Named moves (each a turn or a mirror), then the moves between two rows, first move first; the first pair answered:
fep (before -> after):
[  3  17  14 -17   7  27  32 -15  31   4  19  -6  -6 -12] -> [-10  16  14 -21   8  19  31  -3  41   2  14  12   6   4]
[-23 -26  42  -9   5   0  15   9  -2  -4   5  27  30  49] -> [ 18 -20  42   7   0  26  19 -37 -34   0  19 -30  -5   5]
[  6   0   9   9 -12  10 -10 -11  -4 -12  11   9  -9   3] -> [  1   1  10   7 -12   7 -11  -1  -1 -13   8  18  -5   9]
[ 15  -1   2  -2  -9  25   5 -21 -11   4  24 -23  -2  -2] -> [-15  -5   3 -13  -7   5   2   7  11   2  15  18  21  31]
kol (before -> after):
[ -4   0 -11 -15  16 -21 -22  -1   4   7 -40   3  -7 -20] -> [  7  -5  -4 -14   8  -7 -23 -22 -19   8 -24 -16 -19 -15]
[ -1  13 -14   8 -10  14  -8  -2  20  13   0  10  12 -28] -> [-15 -10  -8  -2  -1  -9 -25   2  -3   4 -17  18  21 -10]
[ -6   9 -17 -10  -2 -24 -10  27  -1  10 -26  17  20  -1] -> [ 12  -5  -5 -14 -11 -14 -17  -4 -46   9  -9 -16   5  14]
menog (before -> after):
[  4  -7  10  22   9   6  -4   1  22  -4 -26  16  -1 -16] -> [ 14   1  10  23  -3  28  10 -11  23   5  -2   6  -5  -4]
[ 13   2  -5  19 -27  10   9  -6 -44  26  22 -16  -4 -11] -> [ -1 -19  -1   8 -19 -10  -9   3 -63  17   4  -6   4   2]
[  7  27  -1  14 -13  19  23  -8  16  12  30  -8  21  11] -> [ -8  -1   7  -3  -8  -2   1  -3 -18   1  20   3  32  48]

Between the rows of a pair lie two moves.
[-28 -33 -12 -16  29 -48 -15  10 -15 -11 -58   1  -6 -61] -> [ 12   9 -21   8   7   4  21 -21  13  10 -10 -33 -32 -94]
kol kol
[  9 -26  -6  -8  -8  19  -4 -11  -1 -14   5  -5 -26  -6] -> [  7 -19  -7 -10 -17  23   1  -7  12 -10  14   5 -20   6]
kol menog
[  7 -17 -24 -11 -10   7   6   5 -11   2  24  19  10  12] -> [ 15 -24 -21 -13  -6   9  -1  -5 -27  -3  21   8   2   4]
menog kol
[ 10   7   0  31 -18   1  20   2  12   7  12   4  -8   0] -> [  4   0   4  25 -23  -1  18   6   7   6  14  11  -3  24]
menog kol
[ 24  -1   0  -1  -9  30   7 -15 -28   6  -1  -6 -23  14] -> [ 24  15  -8   6  -7  35  14 -12  -9   9  -3  -2 -26 -10]
menog kol
[-10  -9 -19  29  23 -22  13 -26  -5  12  -2 -17 -16 -59] -> [-32 -18 -19  18  32 -39   7  -3   8   8 -19  11   0 -43]
kol fep
[ 28  12 -18   4 -23  28  43 -25   8   8  32 -19   5   6] -> [-12 -13 -11 -19 -13  -9  23   5   3  -6   8  22  39  56]
fep kol
[-19   5 -10   0   7 -20  -6  27  15 -12 -22  28  18 -10] -> [ -1  -4  -5   5  11 -20 -16   5 -19 -18 -30  -6   0 -36]
kol menog
[ 10   2  -1  10   0   1   2 -11 -16 -10   3   1  -6  -6] -> [ 7  8 -2 10 -7  9  8 -8 -6 -6 13  4 -1  2]
kol menog
[ 27  13 -12   4  11   9 -11 -17  -5  -6  -4 -11 -27 -73] -> [ 13 -20   9 -21  -1   3 -30 -35 -62 -14  12  -9 -15  14]
menog menog
[ 32 -20 -13  18 -26  -5  -2  14  14  -3  -3 -13 -31 -39] -> [  4 -30  -9   0 -38 -11   0  32  20   0  11  22  -3  32]
menog fep
[-20 -18  15 -17  -7 -14  -8   0 -35  -2  13  11  13  73] -> [ 12 -21  14  -5   7 -12 -19 -28 -70  -9  -3 -37 -17   8]
menog kol
[-13 -15  -7 -32  18  14  -5  19 -13  24   8 -12  -8  33] -> [-15 -18  -6 -31  23  10 -11  21 -16  20   3 -10  -9  29]
kol menog
[-21  18   5 -12  39 -25   4   6  23 -44   9   7  -5   9] -> [  2  26   5  -7  24  -1  14 -21  13 -36  33 -22 -21   2]
kol kol
[ 15  -9 -11  -5  -8  26  20 -24   6   5  36 -22 -26  -8] -> [-12 -37  -3 -26  -2  -1  -5 -13 -22  -9  19   1  -6  38]
menog fep
[  1 -41  12  -1   6 -15  14  -2 -54  -4 -17   2  -2  26] -> [  0   6 -10  17   2  -2  49  27  36  11 -11  30   3 -17]
kol kol
[-18   4  -8 -13  -9   0  15  21  33  -9  -7  31  18   9] -> [  6 -20   9 -13  -8   7  -4 -22 -39 -14   0 -17  -7  13]
kol fep
[ -2  15   7   9 -18  11  11 -36   7  16  30  21  -8  19] -> [-21  -5   2   4   9 -33 -14  -6   7  -1 -24  42   2 -14]
menog menog
[-13   8   4  -9 -26  10   9   3  19  11  32  18  22  54] -> [-10   7   7 -11 -28  13   6  -3   9   9  32  12  17  58]
kol kol
[-11 -23 -10 -12 -32   0  -9 -14 -41 -14  11  -1   6  56] -> [ 10  24 -28  11 -43  35  30 -16  19   7  35  -6  -8   4]
fep kol
[-11  -8 -25 -13 -22  19   5  38  17  29  56   6  -3  82] -> [ 36 -21 -21   6   1  24 -17  -9 -43  16  27 -73 -52 -13]
menog fep
[-17  -7  -7   2 -38  -5  -1  24  14 -10  -6   1   1  20] -> [ -1 -12  -2   5 -42   7  -4   4 -11 -10   3 -22 -11  21]
kol fep
[ -8   5 -11   8  15 -27 -22  19  20  -4 -46  12  10 -32] -> [ 29  17  -8  18  -3  12  -5 -26  -5   8  -3 -36 -19 -40]
kol kol
[ 13  26  24   8 -11  -5 -21  23 -17   7  -1 -44 -10 -29] -> [  9  13  30   0 -17 -12 -26  19 -36   3   4 -40  -6  -5]
menog menog
[ 12  27 -11  -3 -22   9  10  38   3  17  12  20  38  28] -> [ 38  14  -1  -2 -22  19   0  -2 -48  12  17 -27  13  12]
kol fep
[  2  -9  -5 -14  11 -13  -9   2 -21  -8  -9   5  -9   1] -> [  8   9 -15  -6   8  -1   9   8  14   0   1  11 -10 -16]
kol kol
[ 11  14 -11   1 -17  13  12  12  46  11   7   7   3  -9] -> [ -7 -16   1 -17 -12 -12 -15  13   3   0  -8  16  14  40]
menog menog
[  2 -17   4 -28 -21   0  -9  24  -2  -8  32  14   0  26] -> [ 24 -18  -1 -17  -7   1 -17   9 -16 -12  15 -18 -23 -33]
menog fep
[  7  -4  11 -15 -10  15  -4 -29 -30  10  28 -20  -5  38] -> [ -5   4  -7   0  24 -18 -13   8  10  -2 -35  -2  -5 -56]
menog menog
[-23 -17   2   3  23 -19   4  24 -13  21   1  36  29  39] -> [ 8 21 -7 25  4 28 37  0 12 38 40  6  7  9]
kol kol
[-26  -5 -12  -7  -3 -18   6  35  28   7  -2  54  38  64] -> [-18 -34  -6  -3  29 -52 -30  29 -19 -13 -56  27  22  13]
kol menog
[-33  -8   3   3   0   0  -8  32  23 -22  24  58   3  32] -> [-27 -30   7   2  20 -23 -34  29 -14 -35 -14  40  -7  -7]
kol menog
[  7  22  -5  22 -19  26   2 -19  12  10  32  10 -16  23] -> [-20  -8  -5  17  11 -24 -34  13   1 -13 -26  30   0   5]
menog menog
[  8  19   0  -1 -21  38  46  14  15  13  37  19   8  38] -> [-19   1  -2  -9   7  -7  21  48  21  -1 -11  52  26  26]
kol menog
[-30 -21   9 -12  -5 -22 -18   1  23 -15 -10  24  29  21] -> [ -8  13   0   5 -19  15  15 -12  56   3  22   7  16  -4]
menog menog
[ 19   3  40  -2   7 -21 -12  42 -21  -1 -10  -8  -1 -36] -> [ 28  23  37   7   0   2   5  38   5   8  11 -11  -6 -40]
fep menog
[ 26  29 -21   9  -5  23  18 -16  12  23  21 -44 -38 -61] -> [-16 -39   3 -31  10 -35 -37  -4 -69  -4 -15 -20 -11  22]
menog menog
[ 20   1   2  23   1   5   7 -16  16  -1   9 -19 -10 -31] -> [  5   8  -3  17  -8   5  19   0  43   3  16   6   4 -10]
menog kol
[ 14 -17  -7   1  21 -42 -27  -1 -38   7 -19 -25  11  13] -> [ 15  25 -28  19  15 -24   8  23  38  22 -11  -3  13 -27]
kol kol
[ -2  20   6 -12 -28  21   6  -2   1  -1   7  24   6  65] -> [  2  43  -8   3 -22  28  21  12  41   5  -1  31  -1  15]
fep kol
[-24 -18  20  -6   1 -21 -11  23  13  -1 -55  22   6  17] -> [ 14  10  11  18   0  11   6  -5  25  10 -40 -18 -26 -47]
fep kol
[ 11  26  12 -10   7  18  36 -48 -29 -17  16   2 -12  45] -> [-22   7   6 -20  32 -27  16  -4 -13 -33 -33  42  10  36]
fep menog
[  8   7  -2  23   4  20  28  -2  24  20  17  -3 -13 -27] -> [-18 -37  14  -1  12 -15  -5   4 -28   1  -5  11   6  30]
menog menog
[ -7   9 -11   6   7 -12   1  23  40  -2 -22  26  13 -20] -> [ 29  13   3   7 -17  27  10 -30  -5   9  25 -24 -10   3]
fep menog
[-22 -20   3  12  30 -10  11  14   5   4 -15  24  -2 -16] -> [-26 -26   6   8  29 -10   8  12  -2   5 -14  28   2  -3]
menog kol
[ -2 -27  17   4  12 -31 -14 -21 -54  -6 -19 -11  16   8] -> [-12  -8   4  15  26 -43  -5   9  -4  -6 -41  11  23 -36]
menog fep
[  2  13  -2  -4 -14   6   3  -1  10 -11  30  -6 -22   1] -> [ -1  11   1  -5 -14   4   3   2  10 -14  32  -4 -20  11]
menog kol
[ 37  -8  26 -10  -3 -14  24 -15 -18 -17 -34 -37 -35 -21] -> [  6   7  13 -14   0 -28  35  32  43 -13 -44  15  -8 -13]
kol fep
[  9  -9  15  17  -6  11   3 -26 -11  15  11  -3  -4   3] -> [  0 -17  13  15  10 -13 -10  -7  -6   4 -20   9   3 -21]
menog menog
[-23  -8  -1 -18   0 -35 -15  10   0  -9 -15   3  19 -16] -> [  5  18  -8  -5 -13   1  10 -15  18   4  18 -22  -2 -38]
kol kol
[-30  10 -20   6  -6  -8  -7  25  29 -31 -13 -14  -4 -47] -> [-34 -14  -9  -3   2 -22 -30  15 -12 -38 -23 -23  -5 -28]
fep kol
[ 19   8   0  -5  -2   9  -2 -17  -7   4  14 -29 -33 -18] -> [  6  19  -5  -6 -13  17  13  -3  20  10  34  -7 -19   9]
kol menog
[ 34 -29  17  -1  -2  16 -12 -41 -59  -1   6 -47 -25   1] -> [-18 -50  13 -18  21 -40 -36  18 -35 -17 -46  17  11  20]
menog fep
[-16  10   4   4 -24  21  -1  48  42  10   3  -5  -4  39] -> [ -4 -15  20  -3 -25  20 -20  20 -20   3   5 -39 -16  52]
fep menog
[  8 -10  -4   8   2 -24 -15 -10 -22   8 -20 -12  -2 -12] -> [ 16  -2  -2  12  -8  -9  -7 -22 -25  13  -3 -24  -8  -6]
fep kol
[-25  -1  57   8 -11   5  10 -33 -13  11  17  15  56  55] -> [-22  26  36  31  16 -11  17  -1  46   9 -26  21  50 -46]
menog menog
[ 22  -5   4  22  23 -31 -39   5  -2 -18 -41  12   1 -15] -> [ 47  19   7  27 -14  21  -6 -33   0   2  26 -11 -14  21]
menog menog
[ -6  28 -18  23   5  30  37  12  24   9  21 -11  -8  -1] -> [ -7   6  -6   8  -4  27  22  -3 -22   4  32 -19  -3  44]
menog fep
[ 14 -13   5  -1  -9   3  -5 -22 -40   2   4 -22 -10  13] -> [ -5  19 -11   8 -10   5  21  15  36  12   5  21   8   4]
kol fep
[ 26   6  10 -10 -23  21   2  16 -13  -3 -14   3  -9  -5] -> [ 24   7   9 -12 -27  21   6  23  -4  -1 -10   9  -7   2]
kol menog
[ -3  14   5   7 -23   9  20  -8  -3  18  25  -5  -5  28] -> [-25   1  -1   8   6 -29   0  20   1   4 -31  14   5 -12]
menog menog
[ 15 -12  14 -16  12 -15  10  -6  -3  -3 -30  15   4 -15] -> [ 11  -7  13 -16  12 -14  11  -2   8  -1 -31  18   2 -18]
menog kol
[ 11 -11   6   9 -32 -18 -19 -14 -78  -7  10  -1   5  30] -> [ -5  36 -15  21 -41  -3  23  26  14  13  30  46  24  24]
kol fep
[-13  -9 -12  18   9 -18   0   7  21  -8  -4   4  -7   9] -> [ -2   1 -15  22   5  -2   6  -2  23  -2  10  -6 -18  -1]
menog fep
[  3  -5  -1 -10  -7  12   2   0  -2   2  19   7   6  26] -> [ 10  -9   2 -10  -5  14  -5  -9 -22  -2  12  -7  -1  14]
menog kol
[ 18   9  12 -26 -14   1 -47 -58 -60 -21  -3 -25 -27 -37] -> [ 21  19   6 -17  -8   1 -43 -49 -41 -20  -9 -24 -29 -67]
menog menog
[  6 -32 -11 -20  12 -23 -15  21  -1  14 -44   6  -3 -48] -> [ 33 -23  -5 -14   0   7  -4 -12 -18  21 -13 -29 -23 -54]
kol menog
[-22  -4   8  -3  24 -32  12  -3  -7  10  -4  17  16   6] -> [-15  -8  12   0  25 -31   6 -12 -23   6  -8   5   7  -1]
menog kol
[ 36  12  13  12 -14  16  14 -33 -30  13  37 -36 -18  13] -> [-21   3   5  -3   9 -39   1  40  22  -1 -17  43  29  23]
fep menog
[ 24  13 -12  20  30 -34 -21  -5  -5 -17 -26 -25 -12 -58] -> [ 34   4   8   4  -2  -2 -14 -39 -44  -4  32 -41 -14  29]
menog menog
[-32   6   0 -11   6 -13   6  15  38 -15 -14  28   4  18] -> [-20  17   1 -10  -9  10  20   0  41  -6  17  16  -3  30]
menog menog
[ -8   5 -16  25   1   1  28  13  16  21  19   3  11 -12] -> [-17  -7 -10  16  -5  -4  25  11   3  18  22   7  21  23]
menog kol
[-27  20 -17   8  -6   3  13  33  43   9   5  12  -2 -20] -> [-40   0  -4  -8 -12  -4   1  29  13   4  12  22  10  39]
menog kol
